The rows below fall into families. The same turns and mirrors carry the whole set onto itself and the rows of a family onto each other. For each named row, which other rows are in its family? Write them in the order they are listed.
These 32 rows form 4 families of 8 rows each.
kife: [  2  64   8 -15  26  27 -22   9  -9 -24 -12 -12  33 -22 -27  24]
Gitel: [-14  41   3  31 -13  31 -12  52   5 -30 -58 -33   8 -25 -16  43]
Duvop: [  6  17  35 -24  12   3  -4  14  55  -7 -10  42  35 -15 -35  10]
fil: [ -9   8  25  31 -23  14  10  62  69  -8 -53  19   5 -17 -21  27]
murar: [ -4  41 -10 -24 -11  33 -25  41  38 -16 -38  35  -1 -16  10  17]
Betad: [ -1  21  53  23  18  -7  10  22  25 -21 -41 -30  32 -26 -58  30]
masu: [  0  58   6 -17  24  23 -33   5  -8 -29 -24  -3  32 -26 -36  29]
kad: [-15   9  22   0   9  62 -15   2  48 -18 -47  -5  16  11 -41  25]
vut: [ 19  47  10   6  -6 -24  -6  74  19 -21 -22   9  30 -52 -21  24]
marud: [  8  49  15   8  -8 -28  -2  64  13 -17 -21  14  28 -51 -11  28]
zami: [-18  16  26   5   0  57  -6   2  42  -5 -55  -3  19  18 -40  26]
pak: [-13  40   8  30 -29  37  -8  46   2 -37 -54 -29   2 -22 -19  33]
maner: [ -7  22  50  31  14  -9   5  28  31 -25 -36 -29  44 -33 -55  33]
Bur: [ -5  16  47  31  10   1  10  24  22 -20 -34 -28  44 -27 -63  37]
gufiv: [ -9  -7  29  24 -26   9   5  56  66 -13 -54  21  11 -18 -21  28]
num: [ 17  45  16   5  -4 -21 -11  72  13 -11 -22  17  30 -53  -8  26]
gapof: [  4  14  42 -18  26   4 -10  21  59  -4  -7  39  31 -19 -30  26]
Nug: [-11  44  -5  25 -27  31  -7  44   0 -31 -60 -31  13 -23 -21  29]
pigu: [-25  13  22   4   3  55  -6  -6  45 -26 -45  -6  13  11 -43  28]
ped: [ -2  37 -14 -22 -12  42 -21  38  28 -13 -31  38   3  -7   4  19]
zit: [-27  13  27   4   7  56 -11  -8  40 -16 -46   1  15  11 -30  29]
rofa: [  8  23  46 -19  25   4 -15  24  52 -11 -11  42  41 -14 -31  15]
tor: [ 10  42  12   4   0 -24 -11  62  17 -32 -12  12  25 -59  -9  26]
menen: [  7  19  29 -19  28  -3  -8  18  56   0 -12  38  41 -18 -30  20]
vena: [  1  66   9 -11  24  27 -25  -1   3 -34 -25  -8  46 -24 -34  26]
retol: [  1  34 -12 -16 -17  38 -33  37  28 -16 -32  27  12 -10  18  14]
davuf: [-15  36 -10  24 -25  30  -3  43   7 -27 -57 -33   2 -27 -18  37]
fabel: [ -7  37 -16 -14 -17  41 -27  42  34 -15 -28  40  11 -15   7  23]
Zeg: [ -9   0  30  25 -23  12  15  61  68  -6 -43  12  10 -14 -14  24]
ves: [  2  52  13 -23  22  20 -26   4  -9 -29 -14  -9  40 -25 -30  25]
biv: [-11  -7  28  20 -25   7   7  66  54  -2 -42  15  -2 -16 -17  26]
Fet: [ -8  24  48  25  18  -3  16  29  31 -20 -35 -19  31 -33 -67  39]

Same family as vena: Gitel, Duvop, zami, tor, retol, biv, Fet
Same family as vut: kife, murar, Bur, gufiv, zit, rofa, davuf
Same family as marud: Betad, masu, kad, pak, menen, fabel, Zeg

The rows below fall into families. The same turns and mirrors carry the whole set onto itself and the rows of a family onto each other. For each named row, which other rows are in its family? Write them in the order they are listed.
These 30 rows form 5 families of 6 rows each.
gifef: [-30  -7  24  26  -2  15   0  25  29 -29 -14  18 -30 -23  35  26]
nuzu: [ -5  15   4  16  30 -21 -30  15   1 -13 -13  45  -7 -33  32  -1]
revep: [-13  17   6 -19   7 -26   8   5 -16  18  10   4  43 -20 -20 -13]
gipu: [-52  19   6  23 -28   2  33  18  20  23  -3 -24  23   6  -7   5]
deded: [-37  -3  25  27 -11   8  19   7  27 -27 -15  29 -28 -19  32  36]
Rerap: [-24  42  13  -5  -7  -6  10 -15  12  -4 -32  11  32 -36  38  11]
semag: [ -5 -30  -7   9  -6 -30  -2  41  20  10  28  11  -5   0 -18  16]
pasab: [-47   6   9  16 -29   2  37  19  35  10   7 -25  24  -8  -7   4]
Dela: [-50  16   3  34 -27   1  28  14  22  29   3 -14  14  11 -20  15]
felus: [-60  15  15  21 -19   9  25  22  22  27   7 -19  16   4 -16   2]
Dep: [-13  22   6 -13   7 -22   0  10 -34  26   7   4  29  -6 -21  -9]
rume: [-19 -18  -2  14  -6 -26   3  44  17  35  22   8 -13   8 -21  26]
gupo: [-24  30   8   1   1 -14   5   2 -30  30  11   2  25  -5 -32  -9]
Taril: [-30  -9  22  23 -12   2  14  25  29 -32 -12  17 -33 -19  31  34]
mavis: [ 11  12  -2   3   9 -32 -32  17   1 -10   0  34 -13 -33  30   5]
bikom: [-37   3  23  26  -6  15   8  24  27 -22 -10  19 -36 -30  35  34]
pozo: [ -8  20   1  17  27 -24 -25  19  -1  -5  -5  48 -18 -38  31   8]
bufe: [-26  17  14 -15  13 -14   0   9 -24  34   9  11  32  -4 -29  -4]
zos: [-23  -2  16  18 -27   7   6  20  38 -23  -9   2 -25 -23  38  32]
zulod: [-38  40  14  18   9 -11  16 -19   9  -9 -31  38  19 -32  35   6]
sed: [-11 -25  -6  15 -10 -22  -1  41  10  19  17   9 -13  17 -18  28]
ruve: [-22 -21  -3  16   1 -21  -8  41  16  30  22  16  -7  15 -24  21]
rora: [-40  39  16   9   3 -10  24 -10  14 -11 -39  21  28 -32  34  11]
sobef: [ -2  17   5  11  23 -35 -22  17  -9 -17  -4  43 -14 -34  25  -3]
nevid: [-18  18  12 -17  10 -23   7  14 -25  40  11   6  24 -11 -26   0]
mez: [-38  30  21   8  11   6  12 -10  16 -11 -41  24  26 -32  37  15]
vativ: [-11 -18  -2  15  -7 -20  -3  29  -2  24  21  15 -11  15 -33  30]
Zan: [-53  21  15  16 -22   0  33  22  19  35   7 -23  14  -3 -13   4]
fofef: [-39  39  18   5  12   2  16 -10   9  -2 -36  29  21 -40  36  22]
semif: [ -8  13  11  20  19 -23 -19   9  -7 -21   1  50 -27 -31  27   1]

Same family as nuzu: gifef, rume, nevid, mez, Zan
Same family as Taril: gipu, Dep, sed, rora, sobef
Same family as semag: revep, Rerap, pasab, mavis, zos

The rows below fall into families. The same turns and mirrors carry the whole set onto itself and the rows of a family onto each other. For each named row, which other rows are in its family? Write them in the order they are listed.
These 16 rows form 4 families of 4 rows each.
A: [ 27 -14  -3  13  11   4   7 -22 -31 -60   8]
Y: [ 10 -34 -12 -43  -5 -43  -1  -4  -8   8 -10]
V: [ 14 -52 -20 -40  10 -41 -12  -1 -10  -4 -10]
P: [ 25  -3 -11  17   4 -11   5 -20 -32 -62   7]
X: [  9 -37 -29 -35 -11 -36 -11  -4  13   3 -10]
U: [ 42  -9  14  16  11 -37  -8  -4  12  10  18]
L: [ -8 -24 -31 -24  15  16  19 -11   4 -20  43]
B: [-19 -33 -43 -16  15  11  20 -21  -2 -15  24]
T: [  5 -40 -11 -36  -2 -47 -11 -19  -2   7 -11]
S: [ 49  -6 -12  16  17  -6  13 -23 -26 -51  12]
N: [-17 -24 -42 -15   9   8  31 -15   9 -22  25]
F: [ 28   1  13  19  36 -38  -7  -5  10   3  13]
G: [ 22  -8   6  20  29 -43 -20 -14   9   2  34]
Q: [ 28  -3  25  18  28 -33 -12 -16  13  -3  16]
Z: [ 34 -20  -3   7   6 -18   6 -26 -18 -71  11]
J: [ -3 -14 -56 -19  12  13  14 -21  -1 -27  24]

Same family as J: X, U, S
Same family as L: V, G, Z
Same family as A: B, T, Q

The rows below fall into families. The same turns and mirrors carry the whole set onto itself and the rows of a family onto each other. For each named row, which other rows are in its family? Write them in the order they are listed.
These 32 rows form 4 families of 8 rows each.
Fameb: [ 18   7 -20  -9   7   6  33  28  20]
leban: [ 10 -37  -7 -22 -13  -2 -14  16  -3]
fofa: [ -8  11  -5  39 -25  20  -2 -18 -12]
neno: [ -5  19 -20  48 -26  11   0   4  -1]
Mozom: [-28  21  -5  10  -6 -15 -15 -32 -22]
Mura: [ 12  -3  -7 -43  12 -17  10  12  -2]
femar: [  0  20  -1  22   4  25  13 -30 -15]
fatup: [-33  43  -6  21  -7 -12   6 -12  -9]
nidel: [  5  22   2  13  14  10   5 -39 -12]
sen: [-22   7   6  13 -19 -15 -36 -24 -13]
gazod: [-14  51  -7  26   2  -7  11 -12  10]
Kazu: [  3   3 -10 -36  13 -29  -1  22  19]
Donup: [-21  51   9  11   9  -6  12  -5   4]
futuk: [ 17   9  -8 -17  -5   2  25  37  23]
pumo: [ -9  -8 -17  -9 -26 -20  -8  43  18]
gez: [24 -7 -9 -6 -6  6 13 36 28]
rekoz: [ 11  10 -13   9  19  15   0 -36 -17]
Bopup: [-24  45  -5  27   8  -4  14  -8   1]
delo: [ -2  -6 -14 -10 -34 -23  -2  41   8]
logi: [ 20 -31  -9 -24 -18  -5 -16  12   6]
muvet: [ -2  20   0  14  23  14   0 -37  -2]
linu: [  1  -5   6 -44  14 -20  -3   0   7]
kigap: [-21   6  -6  21  -7 -11 -28 -33 -17]
zum: [-14   4  -1  -5 -31 -24  -2  39  24]
sevut: [-16  16  -7  48 -23   8 -12  -8   8]
velem: [ 17 -37 -24  -6 -20  -3 -15   9   3]
daf: [  6   4  -6 -15  -1   4  28  42  15]
bafi: [ -9  20  -4  47 -30   5  -5 -10  -1]
pilo: [ -4  -6 -13 -18 -15 -34 -15  34  21]
govo: [-10  10  -8  19 -11 -14 -30 -39  -9]
mik: [ 29 -29  -9 -17  -4   4  -9  16  16]
kan: [  5  -6 -10 -43  19 -14   3  14   8]

Same family as futuk: nidel, pumo, Bopup, logi, kigap, bafi, kan
Same family as Kazu: fofa, Mozom, femar, fatup, gez, pilo, mik
Same family as daf: leban, Mura, gazod, delo, muvet, sevut, govo

